Each path below is one point turned by a fixed rotation once a step. After each direction that follows a path, write how fast that rotation turns it, in degrees per step (0 if it stays still).
Each turn is a multiple of 5 degrees from 10 to 175, or 0.
Each row of a path follows its step; steps can be skipped.
Rotation 1:
step 3: [-0.94 -1.47  0.17 -1.15  1.92 -0.88  0.35  0.18  0.88  1.03 -0.56  1.03
  0.95 -0.65 -3.54 -0.37  0.24  3.23 -0.59 -3.62 -0.67 -1.29 -1.70  0.75
 -1.15  1.59  0.28 -0.05 -3.12  2.34  0.50 -2.22 -0.77 -1.83  0.52 -0.71
 -0.65 -2.51 -2.82 -1.44  0.58  0.05 -2.64 -1.65  2.41  0.75]
step 5: [-1.53 -0.53  1.96  2.14  1.40  0.63  0.48 -2.21  1.05 -0.71  2.00  2.56
  0.57 -1.46 -1.17 -1.48  0.86  4.06 -0.45 -1.35  1.96 -1.58  1.96 -0.21
 -2.55  2.46 -0.58  1.97  1.72 -0.41  1.96 -0.20 -2.80  1.71 -1.11  1.63
  0.92 -2.07 -0.20  0.41 -1.53 -0.50 -0.77 -1.85  0.17 -0.81]
step 6: [-0.31  1.28  0.58  0.51  1.84  1.55  0.83  3.56 -0.33 -0.80  1.16  1.52
  1.39 -0.14 -2.35  0.22  0.39  1.38 -2.27 -0.56 -0.49 -0.15  2.90 -1.23
 -3.98 -0.77 -2.34  1.54 -1.17  0.31  1.96 -0.57  0.74  1.88  0.55  0.28
  3.31 -0.21 -2.04 -0.48 -0.93 -0.02 -2.18 -0.21 -1.46  2.06]
step 9: [ 3.14 -0.58 -0.46 -0.76  1.50 -1.06  0.43  1.29 -0.03 -2.10 -0.91  2.50
  4.20  0.70  0.30  2.36 -2.35 -0.08  1.80 -0.97  2.24 -2.54  0.26 -0.65
  0.19  1.02 -0.09  2.37  0.53  0.37  0.41 -1.01  0.22 -0.11 -0.69 -0.94
 -0.40  0.97 -3.06 -1.89 -4.16 -0.57 -1.09 -1.42 -1.44 -0.05]
step 11: [ 3.63 -0.85 -1.04 -0.72  1.43  1.53 -4.45  1.37 -0.38  0.98 -0.30  1.28
  0.91  1.44  1.85 -0.41 -0.73  1.29  0.77 -1.07  3.21 -0.31 -0.34  0.29
 -3.05  2.42 -0.35  0.58  0.12  2.91  2.01 -1.81 -0.30  1.43 -1.25  1.07
  0.79  1.27 -0.23  0.95  1.28 -2.26 -0.22  1.37 -0.26  1.25]
step 12: [-0.56 -2.22 -3.79 -0.57  2.09 -0.29 -2.06  0.45  1.63  0.26  1.02  0.32
  0.80  0.02 -0.91 -2.65 -1.14 -0.69  0.23 -4.56  0.94 -0.83 -0.24 -0.26
 -1.41  0.72 -0.96 -0.69  0.49  3.35  4.28 -0.54 -0.76  0.17 -1.95 -0.20
 -0.48 -0.96  0.58 -0.87 -2.68  0.60  0.15 -1.03 -0.12  0.52]
step 15: [ 0.62  1.05 -1.25  1.63 -2.48  2.40 -0.07  1.15 -0.11  0.02  2.76 -0.30
  3.42 -0.07 -3.14 -0.61  1.08 -0.70  1.64 -1.27  2.95  0.19  0.05  0.01
 -2.66 -0.38 -0.64 -0.59 -4.34  0.04  1.94 -1.39  0.75 -0.25 -0.86 -0.28
  0.88  0.80 -1.79 -1.56 -0.58  0.71 -0.46 -0.95  2.83  0.32]
step 16: [ 0.81  1.74 -1.65  0.63 -1.77  0.50 -0.30 -0.19  0.49 -1.89  0.31  1.01
  1.65 -0.04  0.48 -2.86 -1.87  1.71  0.84  0.55  2.35 -3.66  2.38  0.00
 -0.54 -0.33 -0.58 -0.43 -2.99 -1.03  1.30  0.41 -1.47 -0.84 -2.73  2.83
  0.65 -1.15 -1.44 -0.86 -1.40 -3.94  0.68 -0.14  0.90 -1.78]
Directions:
[ 0.07 -0.19  0.98  0.88  0.11 -0.57 -0.01 -0.21 -0.31 -0.74 -1.44 -0.31
  0.09  0.02  0.59  0.12 -0.44  0.71  0.74 -0.47 -0.06 -0.50  0.37 -0.27
  0.05  0.32  0.21 -0.42 -0.03  0.25  0.74 -0.14 -0.22 -0.18  0.06 -0.31
 -0.43  0.01 -0.25  0.65 -0.35 -0.66  0.80  0.14  0.08 -0.79]
160
[ 0.68 -0.20  0.36 -0.36 -0.11  0.03 -0.02 -0.31  0.33 -0.33  0.33 -0.29
 -0.68  0.07 -0.51  0.15  0.13  0.71  0.29  0.46  0.96  1.25  0.09  0.21
 -0.05  1.05  0.00  0.24  1.15 -0.26  1.03  0.57 -0.12  0.48  0.16 -0.42
 -0.36 -0.17 -0.45 -0.27  0.77 -0.15 -0.11  0.14  0.18  0.10]
120
[-1.24  0.06 -0.44  0.20 -0.52  0.42 -0.27  0.10  0.25  0.14  0.69  0.04
 -0.43  0.30 -0.27  0.23  0.43  0.10  0.56  0.41 -0.22 -0.34  0.91  0.12
  0.19  0.75  0.23 -0.77 -1.32  0.23 -0.12  0.43 -0.92 -0.33  0.06 -0.53
 -0.67 -0.27 -0.51 -0.23  0.45 -0.38 -0.29  0.33  0.05 -0.32]
25
[ 0.44  1.04 -0.44  0.39  0.39  0.18  0.33 -1.23 -1.00 -0.48  0.06  0.22
  0.06 -0.27  0.12 -0.40  1.14 -0.30 -0.38 -0.17 -0.77 -0.55  0.24 -0.08
 -0.16  0.88 -0.14 -0.29  0.01  0.10  0.74 -0.03  0.44  0.22  0.00 -0.28
 -0.56 -0.26  0.44  0.08  0.11  0.27 -0.11  0.13 -0.09  0.97]
45
[-0.38  0.15 -0.10 -0.46 -1.21 -0.72  0.16  0.20 -0.62  0.35 -0.61 -1.18
 -0.08 -1.59 -0.19 -0.36  0.68  0.10 -0.57 -0.19  1.01 -0.49  0.06  0.19
 -0.07 -0.27 -0.01 -0.14 -0.02 -0.14 -0.31  0.05 -0.10  0.03  0.08  0.12
 -0.16 -0.39 -0.12 -0.33  0.27 -0.61  0.23 -0.30  0.32  0.38]
20
Rotation 2:
step 1: [ 1.77 -2.93  0.63 -3.15  0.59 -0.01 -0.12 -3.52  0.02  2.94  0.16  1.44
  1.74 -2.60  0.31  0.34  2.58 -0.26  0.42 -1.12 -2.04  2.44  0.63  0.31
  1.73  2.95  0.93  1.00  0.63  1.44  1.51  1.05  0.03  0.65 -0.73  0.76
  0.38  0.19 -0.89  0.38 -2.26 -0.42 -2.93  2.45 -1.00  0.75]
step 2: [ 2.16  1.43  0.92  0.75  1.72 -0.29  0.52 -0.26  1.81  2.40 -0.64  0.60
 -0.66  0.12 -1.12 -2.62 -3.84 -0.31 -2.89  0.45  3.14  1.29  0.29 -1.54
 -2.61  1.42 -2.35 -1.37 -0.49 -1.75  1.50  0.86 -0.70  3.47  0.49 -0.65
  0.91 -0.46 -0.85  2.33  2.68 -1.52 -1.35 -1.13 -0.27  1.01]
step 4: [-2.99 -1.20  0.46 -2.18  3.22 -0.78  0.26  0.90  0.59 -2.02  2.60 -1.40
 -1.14  1.32  0.44 -0.69  0.90 -0.83  2.06  0.53 -1.02  1.13  3.47  1.24
 -0.85  0.01  0.19 -0.61 -0.80  2.50  1.38 -0.48 -1.91  2.14 -0.85  1.28
  2.00 -3.26  0.62 -1.50  0.63  0.35 -1.21 -1.75 -1.70 -2.74]
step 5: [ 0.83 -0.62  2.18 -0.13 -3.24 -0.37 -0.30  1.25 -1.07  0.27  1.60 -2.10
  0.25 -0.01 -1.21  4.20 -1.47  2.92 -1.59  0.55  3.94 -2.13  0.54  0.23
  1.78  1.00 -1.39  0.29  0.20 -0.60  0.92  0.38  0.10  0.41 -3.06 -0.96
 -0.72 -2.35  0.74  0.59  0.60  2.80 -1.69  1.73  0.43 -1.08]
step 7: [ 2.09  1.21  0.43  0.26 -2.20  0.19  0.90  0.16 -1.52  2.48 -0.15  0.28
 -2.50  0.60  0.14 -1.94 -0.88 -1.77 -1.00 -0.54 -2.43  0.04 -1.14 -0.10
 -3.97  1.20  1.95  2.51 -1.50 -1.72  2.66 -0.18 -0.34  2.73  2.02  0.81
  1.84 -2.16 -2.16  1.74 -0.06 -0.45 -1.83  0.99 -0.33 -2.51]
step 9: [-4.43 -2.14  1.51 -0.85  3.48  0.76 -1.41  1.28 -1.66 -0.18 -0.74  0.92
  2.50  2.14 -3.08  0.40 -1.31  0.63 -0.57  0.46 -3.34  3.31 -1.39  1.10
  1.54  0.62 -2.20 -0.21 -0.54  1.41  0.34  0.16 -1.03 -0.02 -0.05  0.89
  0.70 -1.91  0.33  0.14  1.39  0.21 -0.07  0.39  1.23 -1.95]
step 12: [ 0.43  0.95  0.92 -1.77  0.08 -0.01  0.34  0.08 -3.43  2.17  1.56 -0.93
 -0.38 -0.67  2.50 -0.91  1.73 -1.35 -3.39  1.71 -1.73  1.55 -0.92  0.06
 -0.62  2.09  0.83 -1.83 -0.72 -1.35  1.19 -1.05  1.54 -2.31  0.99  2.28
  1.94 -2.18  2.64  2.94 -1.27 -0.51 -1.47 -0.02 -2.66 -0.10]
step 19: [ 3.37 -1.72 -0.84 -0.70 -0.27 -0.22  3.20 -1.63  0.51  0.18 -0.15 -1.47
 -0.32  0.42 -1.42 -2.59  0.74  0.21 -2.80 -0.62 -2.75  0.91  0.69  0.20
 -2.01 -1.91 -1.70 -0.33  0.05  2.41  3.15  1.56 -3.29  0.37  0.26 -0.19
  1.81 -0.48 -2.00 -1.34  2.12  0.73 -1.09  0.82  1.94  0.63]
Directions:
[-0.11 -0.52  0.32  0.19  0.49  0.15  0.16  0.23 -1.12 -0.12 -0.28 -0.01
  0.12  0.38 -0.26 -0.49 -0.55  0.30  0.14 -0.58  0.60 -0.23  0.27  0.00
  0.48  0.22  0.45 -0.86  0.32 -0.26 -0.21 -0.42  0.45 -0.17  0.77  0.49
 -0.11 -0.48 -0.92  0.38  0.15  1.03  0.50  0.06 -0.45  1.30]
120
[-0.51  0.01 -0.28  0.23 -0.89 -0.24 -0.76 -0.44  0.43  1.67 -0.01  0.31
 -0.10 -0.90 -0.40  0.40  0.58 -0.04 -0.18 -0.52  0.00 -0.27  0.55 -0.14
  0.13 -0.03  0.12 -0.03  0.02  0.12 -0.77  0.32  1.05  0.59 -0.21  0.43
  0.37 -0.44  0.22  0.01  0.03  0.75 -0.03 -0.43 -0.17  0.27]
70
[ 0.28 -0.37 -0.25  0.43 -0.37 -0.02 -0.40 -0.12 -0.55  0.00 -0.39 -0.18
 -0.57 -0.23  1.14  0.08 -0.31 -0.98  0.16  0.29  0.51  0.41  0.43  0.01
 -0.14  0.23 -0.78 -1.24  0.31  0.71  0.12  0.42 -0.57 -0.31 -0.05  0.49
  0.30  0.74  0.54 -0.32 -0.70  0.14 -0.07 -0.69 -0.70  0.13]
170
[-0.16 -0.62  0.24  0.42 -0.36 -0.14 -0.80  0.91 -0.28  1.01 -0.43 -0.10
 -0.16  0.00  0.18 -0.27 -0.60  0.13  0.41  0.01 -0.59 -0.59  0.51  0.90
 -0.35 -0.77  0.03  0.31 -0.11  0.07  0.59 -0.23 -0.29 -0.38  0.85 -0.87
  0.33  0.38  0.23 -0.56  0.03  0.34  0.17  0.96  0.53 -0.17]
35
[ 0.07  0.72 -0.17  0.12 -0.21  0.80 -1.20 -0.35 -0.88  0.22  0.40 -0.89
  0.18  0.28  0.21  0.19  0.10 -0.13 -0.46  0.74  0.91 -0.22 -0.22 -0.25
 -0.71  0.29  0.24  0.36 -1.06 -0.23 -0.07 -0.47 -0.29 -0.29 -0.21 -0.24
  0.26  0.23 -0.42  0.31  0.52  0.57 -0.48 -0.41  0.70  0.25]
145
[-0.54  0.54  1.24  0.57  0.62 -0.67 -0.31  0.21 -0.84 -0.87 -0.17 -0.38
 -0.32  0.01 -0.35  0.97  1.11  0.70  0.08 -0.36  0.50 -0.50  0.30  0.20
 -0.38 -0.34 -0.14 -0.08  0.39  0.16  0.13 -0.09  0.42  0.31  0.02 -0.25
  0.67  0.07  0.60 -0.35 -0.24 -0.50 -0.09 -0.36 -0.05  0.04]
60
